Each path below is one point turned by a fixed rotation once a step. After each direction that follows a path, write how fast that rotation turns it, in deg/step (0 if it stays still).
Each turn is a multiple of 5 degrees from 10 to 175, or 0.
Each row of a path follows its step; steps can be skipped.
path 1
step 9: 92	-275	377	286	7	98	-275	-439	-232	14	-234	-80	-132	674	-69	-302	330	-58	196	250	-42	-460	45	153	-485	235	118	-396	-295	-59	-153	200	-257	138	59	128	54	318	547	-187	50	-92
step 12: -265	-33	495	93	1	-131	-2	-26	-134	270	439	256	521	369	36	-387	-361	-217	-264	189	-258	457	187	-106	-19	84	16	-78	-6	-87	-199	476	222	-148	423	117	-574	57	-5	-304	-112	94
step 13: 95	-73	55	4	-93	174	38	-552	55	-397	-290	63	310	377	-180	-168	-477	-344	-236	-11	-90	-77	219	109	-105	-446	39	-39	-252	-171	48	242	-136	-712	-81	108	110	519	-442	346	127	-109
step 18: -235	-338	491	-62	-84	112	-207	-320	-95	153	19	-26	-199	392	208	-316	-21	-13	-169	624	394	79	213	-77	-384	-11	-1	92	-85	-312	-113	699	128	-185	409	-220	162	31	212	-433	157	85
step 21: 306	-325	114	-4	51	-317	175	-117	40	1	324	255	501	292	-15	-216	156	-434	177	88	-120	357	334	247	286	171	260	-465	-459	271	324	275	304	17	255	400	-102	300	-109	-227	7	12
step 24: -5	-650	140	164	36	109	-410	-354	-177	-109	339	14	-173	-30	-274	174	-149	372	-324	286	247	65	215	76	-726	-426	-57	-192	-189	-100	174	98	228	77	461	327	-136	-149	-145	-189	73	69
step 25: -139	88	445	281	320	203	-442	-276	109	-123	-82	-277	307	925	100	-80	171	237	-309	311	-56	17	-47	-624	235	92	-38	-145	-310	-154	-26	18	177	99	152	99	-293	121	-124	122	84	40
step 26: -65	-206	354	83	-4	-67	222	-185	-162	-332	-33	192	223	124	-462	-133	252	-440	299	-81	4	-319	68	-448	-521	2	-247	173	-376	-47	-61	632	-48	45	-253	-55	-179	369	-34	363	324	322
Directions:
29	-19	31	-42	-29	-51	88	-56	126	11	-11	45	11	-45	-173	-5	93	26	-19	-28	14	118	-9	26	-48	26	140	91	35	-95	49	42	224	-48	65	-107	145	92	24	75	105	-30 => 135
137	32	-26	-73	26	118	-1	15	-2	-56	-37	146	115	177	-73	23	-29	-44	38	43	-151	-51	115	-95	19	20	-18	-77	73	10	91	-88	92	-4	126	-12	-139	71	36	41	-58	-24 => 85
-130	-3	-123	53	92	-80	41	-15	-120	-64	7	75	62	-70	-58	7	-29	-94	58	49	-51	-74	-70	-22	127	24	32	9	-216	-31	133	23	8	-69	-71	-86	46	97	27	-33	-97	-119 => 55
56	96	61	-57	26	6	-23	-38	-76	7	101	-46	66	-111	6	-8	0	-47	-4	124	58	70	84	151	29	-28	-90	154	73	4	-57	1	-36	-192	48	-75	-44	78	87	54	-169	87 => 70
108	-49	-108	39	-32	84	-172	-76	-38	-127	-46	-106	-18	-51	38	-107	-151	-37	-52	-3	-172	54	-1	-10	-39	19	19	112	-56	11	-33	21	64	-28	22	-20	64	-128	153	-26	80	-44 => 70
147	-33	32	-113	-38	-106	-50	41	-122	-93	-130	61	2	-135	-61	106	-38	-14	139	62	61	66	49	-95	37	-8	88	70	-29	-75	-78	29	-118	102	62	-13	-19	-59	-134	38	19	-22 => 115
-101	116	24	82	-14	-79	-105	55	34	97	-22	-1	61	-60	153	-1	-166	56	153	107	98	-24	52	-45	9	-3	71	-26	63	16	90	59	161	22	-9	-23	-91	-18	77	96	93	-7 => 170
120	17	-93	96	48	11	71	117	-136	76	129	103	-27	-48	19	-194	139	-47	19	-8	-14	-151	51	-37	-38	-60	-29	96	19	-78	-11	28	51	38	-37	-35	-3	-98	-49	82	88	63 => 120
path 2
step 4: 448	-20	-177	25	-48	392	128	-150	521	-519	313	119	-460	-162	447	131	305	-409	22	137	81	64	86	-110	39	234	-75	230	-124	-84	-8	240	-113	-279	40	-213	179	-17	-116	-14	34	21
step 5: 111	-302	-270	248	175	8	-243	346	144	35	43	-95	-180	152	-24	30	274	214	298	-179	117	258	-263	122	481	29	-63	-144	-706	-443	32	106	-164	-266	-148	-29	-185	-206	91	47	469	-13
step 8: 100	-100	74	-407	-147	35	-9	-278	-208	-178	319	189	246	338	193	71	288	-199	-41	90	16	130	-121	-47	344	9	-39	163	-515	-89	321	22	-16	374	-354	153	10	-387	-31	346	591	-93
step 12: 31	-85	-141	189	59	54	-148	-174	499	-56	-354	-114	41	131	-286	-31	227	217	187	82	-30	-71	-139	43	244	61	-79	-108	-197	-101	170	302	-156	274	-853	-451	-139	-46	-277	185	-228	243
step 16: -119	-242	-53	58	-192	-189	331	83	93	-350	256	-101	-326	-134	211	528	402	258	455	-155	-277	-116	391	-273	162	-313	268	208	-213	-148	191	21	-144	249	-3	-55	-49	206	-200	62	-232	-115
step 17: 203	-68	-15	-343	125	270	306	-174	341	294	-5	-365	-266	-109	85	199	569	-151	-120	-199	-19	-191	-12	130	307	420	-237	194	-201	-163	156	324	-246	95	-123	-310	242	-62	-111	-208	296	-158
step 20: 623	-114	36	-46	82	17	324	-455	243	108	-194	145	2	106	319	345	97	-592	78	196	-429	141	51	-197	58	331	431	-204	-147	-190	189	59	-85	54	142	-162	133	-41	28	164	67	31
step 26: -229	-109	151	156	128	-57	-145	-149	20	428	-155	-474	48	-39	421	529	146	11	115	-202	134	-180	-147	-487	152	200	206	53	-88	43	101	71	46	354	-456	63	100	-256	-164	457	-131	33
Directions:
125	-1	-19	-3	-42	48	35	54	-14	-47	89	-108	-127	-101	-83	-34	-202	-55	16	-33	10	38	42	-54	106	-63	22	21	2	-57	-17	-153	-89	-18	-87	39	19	175	46	131	-112	7 => 155
-66	-15	43	179	108	-28	-68	93	-17	-118	32	15	-30	39	-122	37	58	-73	-39	47	97	-8	-15	87	21	37	92	220	-105	20	16	0	82	17	126	55	49	16	-92	102	-93	20 => 130
-79	-144	10	111	-124	-14	73	83	-121	65	-33	-7	135	-8	23	-76	-16	69	93	-9	-10	-2	-30	61	-73	-171	82	31	-4	-55	8	14	-63	-60	-101	-150	-41	-55	-117	72	-99	72 => 110
66	51	61	-88	-1	5	63	175	-87	34	-143	-70	24	-79	-15	74	69	-27	-39	56	-113	-71	44	100	123	-50	68	-3	-18	-93	-10	-45	9	-35	11	144	-30	-41	-74	40	212	74 => 125
-98	5	-39	-66	-75	9	-64	50	74	-32	75	20	119	-194	15	-36	12	-163	42	-9	23	-141	153	-13	-31	-30	-58	120	68	21	-36	159	23	33	-48	32	-110	113	-41	-17	22	-74 => 140
35	153	-97	-91	14	-90	14	-19	-23	25	-23	-83	-47	125	-25	-58	10	18	34	144	93	-152	-172	-49	-48	-53	100	50	72	82	-51	24	27	48	-102	53	-149	-33	23	113	-32	-25 => 25
path 3
step 0: 190	-216	42	180	34	-537	131	-333	179	142	222	226	328	423	187	-250	211	248	-275	-66	411	-181	264	396	195	92	319	378	227	193	167	-74	120	-39	-77	-140	599	-248	-318	113	468	-87
step 6: 114	427	-51	21	-183	-472	209	-171	-228	-256	9	787	-26	416	56	226	-132	54	71	42	320	17	-93	158	-86	44	279	-18	55	-264	716	84	471	-213	171	-276	60	188	344	-156	-73	88
step 9: -203	110	-308	521	-157	75	-132	-216	31	-161	209	332	58	-108	59	-101	102	273	-504	-192	-358	185	129	-66	-189	-654	291	-157	19	-197	-334	410	-96	467	425	25	300	-164	-146	-150	348	122
step 12: 322	-173	283	82	99	-358	-326	70	-225	-374	145	364	-391	-242	85	-280	651	-164	146	-30	52	-359	-57	205	-155	335	519	-73	188	-75	178	-556	222	101	110	-141	416	-233	-5	101	103	32
step 17: -282	-211	206	266	-170	-252	44	162	-212	81	361	517	-215	-261	52	573	189	-90	-418	44	-10	37	-150	-234	-174	-237	672	144	58	-5	-215	349	48	322	198	-429	2	258	-12	-276	-312	282
step 18: 39	-33	-93	-372	-2	-532	-8	95	-111	-327	87	148	-288	307	-76	29	-253	103	-267	-52	325	-585	-358	263	340	-578	56	-178	-51	64	166	-242	-17	-27	680	-174	160	-289	-190	-178	39	349
step 19: -35	-76	225	335	166	-316	-243	32	270	82	179	241	-313	147	304	371	-108	-36	-65	-101	4	-174	132	482	-200	420	441	596	225	-56	43	-96	263	187	506	-212	308	11	63	-416	324	-326
step 21: -202	128	-27	311	49	88	9	-79	-189	22	130	256	-91	-88	327	-505	-455	470	127	-468	-336	442	349	-4	119	131	299	263	254	-371	19	-497	-25	-31	294	-94	-69	-255	-219	-251	506	-21
Directions:
87	9	49	-85	-26	8	-97	46	75	30	-57	56	-155	-47	10	-105	3	-132	29	-111	-140	15	-45	77	-31	87	-113	94	-198	-61	-48	-43	8	-29	95	-78	51	-80	43	-98	-52	25 => 45
-50	-37	28	92	22	77	35	62	-100	-48	-106	-102	-105	86	35	115	102	-111	10	-113	-125	72	64	52	13	11	31	6	100	66	26	84	59	125	-11	-45	76	-59	146	80	107	88 => 145
-85	-26	-46	-73	19	-12	73	66	-51	33	51	-133	-126	108	108	42	-39	68	40	25	10	-113	93	-118	62	-33	-85	130	-113	32	112	0	136	-71	32	83	138	55	-89	-52	-24	26 => 95
61	-6	-30	16	-35	51	-37	-70	26	-143	109	-10	23	45	-51	-105	-35	130	-1	-167	15	-81	-105	0	63	-56	-87	-17	-80	229	-59	16	-18	103	-44	24	93	-118	-36	68	82	-22 => 160
-18	6	-67	-9	185	-45	125	-113	161	-38	-60	102	-106	-83	102	-12	-34	-20	77	-51	23	9	144	-126	26	-99	-18	6	52	21	-86	19	-85	54	-35	13	13	-76	65	39	-149	25 => 55
-152	58	27	9	62	9	-83	28	82	-148	-33	-20	-18	92	-119	124	112	-57	75	16	37	-51	-118	-11	13	18	88	-10	-2	78	5	-74	-96	4	7	-88	37	27	-140	-103	-154	123 => 55
22	-89	140	37	-14	-49	9	36	108	-37	34	-140	-94	55	-29	73	-188	-5	54	-31	-5	101	5	38	25	49	-95	-21	187	51	-92	-16	-1	-151	97	18	-81	-70	-98	15	-2	-80 => 130
path 4
step 3: 7	-142	-379	89	-179	-426	109	-78	-236	-154	43	-365	340	88	77	-391	75	367	169	-91	-611	9	-140	94	-36	209	-131	260	24	-216	-108	303	-220	194	-239	286	-20	199	-298	124	-340	-109
step 5: -435	82	361	93	303	96	65	13	50	6	121	-118	-126	-117	-139	-106	32	38	187	-409	-132	-559	-23	222	-406	224	-35	-148	506	205	-66	13	464	261	98	-263	224	189	-131	244	-267	110
step 6: -414	182	181	449	-58	-38	-114	35	73	182	-49	-314	-338	3	-120	-248	-340	93	-29	-289	50	-233	-131	29	-27	311	-120	156	-205	-64	253	188	381	-23	-634	420	-112	-172	-58	26	-52	-359
step 9: -194	215	32	-16	337	45	-398	-197	152	133	202	51	471	-254	-258	-98	-280	169	157	-30	-575	-512	49	51	24	-258	215	18	194	-309	117	-72	244	173	-120	163	-241	270	-253	164	-24	-198
step 11: -85	-124	-213	-24	331	-249	277	315	-226	-181	-84	-156	-417	-77	164	281	-58	209	146	142	-165	-383	148	315	-425	344	119	76	-392	0	260	309	504	36	65	-143	-73	-66	-53	-130	59	-349
step 13: -265	6	-58	161	-101	-11	69	129	-24	72	97	79	613	169	-212	-215	-43	525	-182	-136	-440	-71	-101	-49	-182	14	77	-433	-242	194	308	269	-242	166	-479	2	-18	130	-130	402	84	-180
step 20: -65	291	329	-60	34	-117	-362	272	23	-391	-232	145	-147	-274	-291	-280	-144	342	47	236	-319	-351	-23	-111	229	34	-136	-336	346	-189	-79	-95	-234	-20	-281	95	431	-35	-169	338	-68	276
step 26: -203	95	-281	-197	-240	-203	-326	5	82	170	-260	240	-472	-340	-186	-23	-391	-272	-9	174	-40	-273	175	132	-486	462	79	-68	-14	8	-380	39	130	-92	-240	128	-51	81	-79	380	43	-120
Directions:
63	98	-195	72	78	-80	-88	-28	-67	-59	-21	160	-125	80	41	104	46	-44	-28	-73	-41	49	41	11	-50	31	39	81	15	101	-78	69	7	-77	188	-80	-22	-30	-17	52	-21	-89 => 100
-45	5	-57	38	4	68	42	38	-119	159	-85	-125	-81	24	-167	-39	-3	-157	3	26	-100	-6	18	-11	69	-28	13	65	116	39	-110	-18	119	109	-34	-2	-12	-57	-167	-1	87	-45 => 20
143	-60	35	-58	-11	-29	-14	7	91	9	-97	6	-6	-28	-42	-232	14	-26	-58	15	-148	-110	26	154	-139	33	-32	-74	48	7	-110	44	-72	-10	78	-31	-113	-68	30	-78	-85	29 => 175
75	-98	-27	-68	104	-95	-92	-90	69	-76	-32	-114	90	-65	21	89	32	77	90	4	-92	84	-59	42	9	43	13	90	71	28	-133	-115	156	-8	-21	-27	46	149	10	-139	33	1 => 60
79	42	0	-23	148	30	203	-52	29	72	27	61	-24	78	103	-45	46	115	46	-125	-134	-69	12	-35	-34	-64	59	-10	58	-81	61	-60	96	-72	-129	13	49	-108	12	8	-1	-145 => 10
-73	181	218	80	82	92	-100	-16	105	81	8	65	77	-24	-36	121	77	47	-29	-31	-138	-39	-49	-48	31	62	-122	-16	24	111	-91	6	-43	-42	-29	15	-87	-11	-12	48	36	25 => 100
69	-79	110	-52	-114	115	65	-53	-41	-109	67	-81	22	54	-119	27	31	25	23	-59	-41	127	104	49	-108	30	16	-30	97	96	76	76	75	-98	78	29	-15	9	59	149	156	-9 => 130
-50	-59	-105	-6	84	-9	1	-52	-47	64	59	-3	125	91	-47	-126	37	9	54	38	-141	14	-17	-162	5	-139	44	91	10	14	51	62	-165	-115	30	-23	-49	133	-16	11	28	156 => 70
